The same turns and mirrors carry the whole set onto itself and the rows of a family onto each other. Which other rows belong to the same family as each row named below? List them in the order they appear above.
These 32 rows form 4 families of 8 rows each.
Lapa: [ 18 -20  -2 -37  12 -38  33  -6   3 -20 -21   5 -26   2 -22 -10   6   0
  77  -4  20   6 -17 -12]
taf: [ 40 -27  -9  24  17  11  -4  -5 -31   3  10  -5 -48 -20  -1  -6  30 -14
 -14  -3 -26  15  -4 -20]
Tigi: [  9 -15 -21 -37  17 -47  35  -7   0 -16 -16  16 -26   4 -17   4   7   3
  63 -13  26   9 -16 -29]
dodi: [ 42 -16 -18   6  15   2   6   2 -22  20 -10  -4 -39  -8  -9 -12  56 -21
 -20  -9 -18  37   8  -7]
feku: [ -9  -7 -13 -14   6 -20  19 -25  21  -8 -29  -1 -25  33 -17 -28  16  13
  41   0  13  26 -36  -4]
Reta: [ 32 -13  10 -14  32  -4  29  11 -17 -36  26 -16 -45 -42 -25   9  14 -59
 -11 -34  12  24  18 -12]
mis: [ 57  -8  -2   8  31 -15  21  15 -28  -8   0  -3 -53 -22  -6   9  29 -28
  23 -17 -13  21  26 -23]
susu: [ 43 -19   3  18  29 -11  14   8 -51 -14  19   3 -59 -27 -12   7  26 -26
   1 -11 -17  11   0  -3]
Kek: [ -1 -23 -13 -36  -8 -20   4 -20  28  -2 -41   1 -26  15  -9 -27  14   7
  36   5  17  13 -29 -20]
fug: [-26 -16  -8 -52  18 -31  52 -14  12 -40   3  11 -29 -19 -32   9   1 -24
  43 -33  27   2 -13 -12]
gil: [  2 -18   1 -30   3 -51  39 -11  -8 -37  -6  15 -24   6 -21 -22   3  -4
  58 -10  -1   1 -46   0]
begi: [-14 -17 -28 -34   0 -31   3 -22  27   2 -34  12 -25  10  -6 -10  17   5
  25  -5  21  11 -32 -37]
fem: [ 40 -15 -13  10  13   5  -8   0  -4  11 -19  -7 -53  -9   7  -9  38 -23
 -20  -8 -16  28  14 -32]
Fen: [  1 -13   1  -7  10  17   5  -5   8 -14  -5  -9 -60 -31  -7  -3  33 -51
 -47 -27 -13  22  13 -12]
viri: [ 45 -12 -12   4  16  -4 -21   3  -3   5 -11 -15 -40 -13   1 -12  30 -30
 -29  -8   6  34   0 -38]
sele: [ 52 -12  -9   3  29  -9  33  12 -39   2  11  -1 -39 -22 -22   1  48 -30
  11 -19 -16  31  19   0]
vodi: [-44  -6  -1 -26   2  -6  23 -32  35 -25 -21  -6 -29  15 -26 -27  13 -10
  14 -15  14  21 -40  11]
Vovi: [ 13 -33  -9   7  12  27   8 -10 -20 -12  15  -7 -58 -21  -6  -8  26 -29
 -46 -13 -19  17   2  -8]
Pugi: [  9 -15  -8  -6  11  15  11  -7  -9   4  -1  -7 -44 -25 -19 -11  55 -44
 -47 -22 -17  31   4   6]
piboz: [ 10 -14   2 -11  15  11  -3  -5   8 -19   8 -20 -43 -36 -14  -7  24 -56
 -50 -26   7  26   1 -21]
Vifud: [-25 -25   1 -47  -1 -34  52 -17   4 -52  -1  11 -33   4 -26 -25  -1 -18
  25 -20   5   2 -40  11]
gepas: [  0  -4  -2 -18  21 -31  45 -15   4 -26 -10   1 -26  19 -29 -13   7   5
  72 -11  16  20 -24   6]
zar: [-34  -3   9 -30  18 -18  51 -22  17 -42  -1  -1 -30   1 -39 -11   5 -19
  44 -25  17  15 -29  21]
malap: [ 19  -8  12  -8  29  -1  34  10 -18 -32  15  -6 -61 -44 -21  13  25 -58
  -7 -36  -9  16  25  -3]
mesoz: [-22 -18  13 -54  10 -26  48 -11  13 -45  -7   1 -34 -19 -36  -6   2 -29
  50 -23  24  -1 -19   9]
Zosot: [ 18 -11   4  -9  25   4  39   4 -27 -15  20  -5 -44 -39 -31   3  46 -53
 -17 -32 -15  26  15  16]
maro: [-27 -32  -9 -41 -14 -13  32 -31  24 -33 -11   5 -23  13 -14 -38   3  -6
  11 -13  -2   7 -45  -5]
tunun: [-40 -22   2 -53  -8  -7  18 -26  37 -27 -27  -3 -33  -6 -24 -25  10 -22
   7 -14  21   6 -29  -1]
Sepag: [ -1 -27 -10 -26  -9 -29  21 -27  13 -18 -16   7 -14  14  -8 -36   9   7
  42  -3  -9   5 -50 -17]
butim: [-48 -18 -12 -48   0 -15  22 -29  36 -22 -15   7 -26 -14 -20  -6  10 -21
   4 -26  22   5 -30 -19]
gebok: [ 66 -11  -6   1  32 -22  11  18 -28 -14   7 -12 -43 -18 -11   4  20 -33
  10 -15  11  29  16 -30]
momiz: [ 16 -27   3   3  23   6  26   3 -39 -31  25   0 -68 -27 -18   5  21 -40
 -31 -21 -11  13   7   7]

Which other rows belong to the same family as Lapa? mis, Kek, fem, Fen, malap, mesoz, tunun
Which other rows belong to the same family as butim? Tigi, Reta, fug, begi, viri, piboz, gebok
Which other rows belong to the same family as gil? taf, susu, Vovi, Vifud, maro, Sepag, momiz

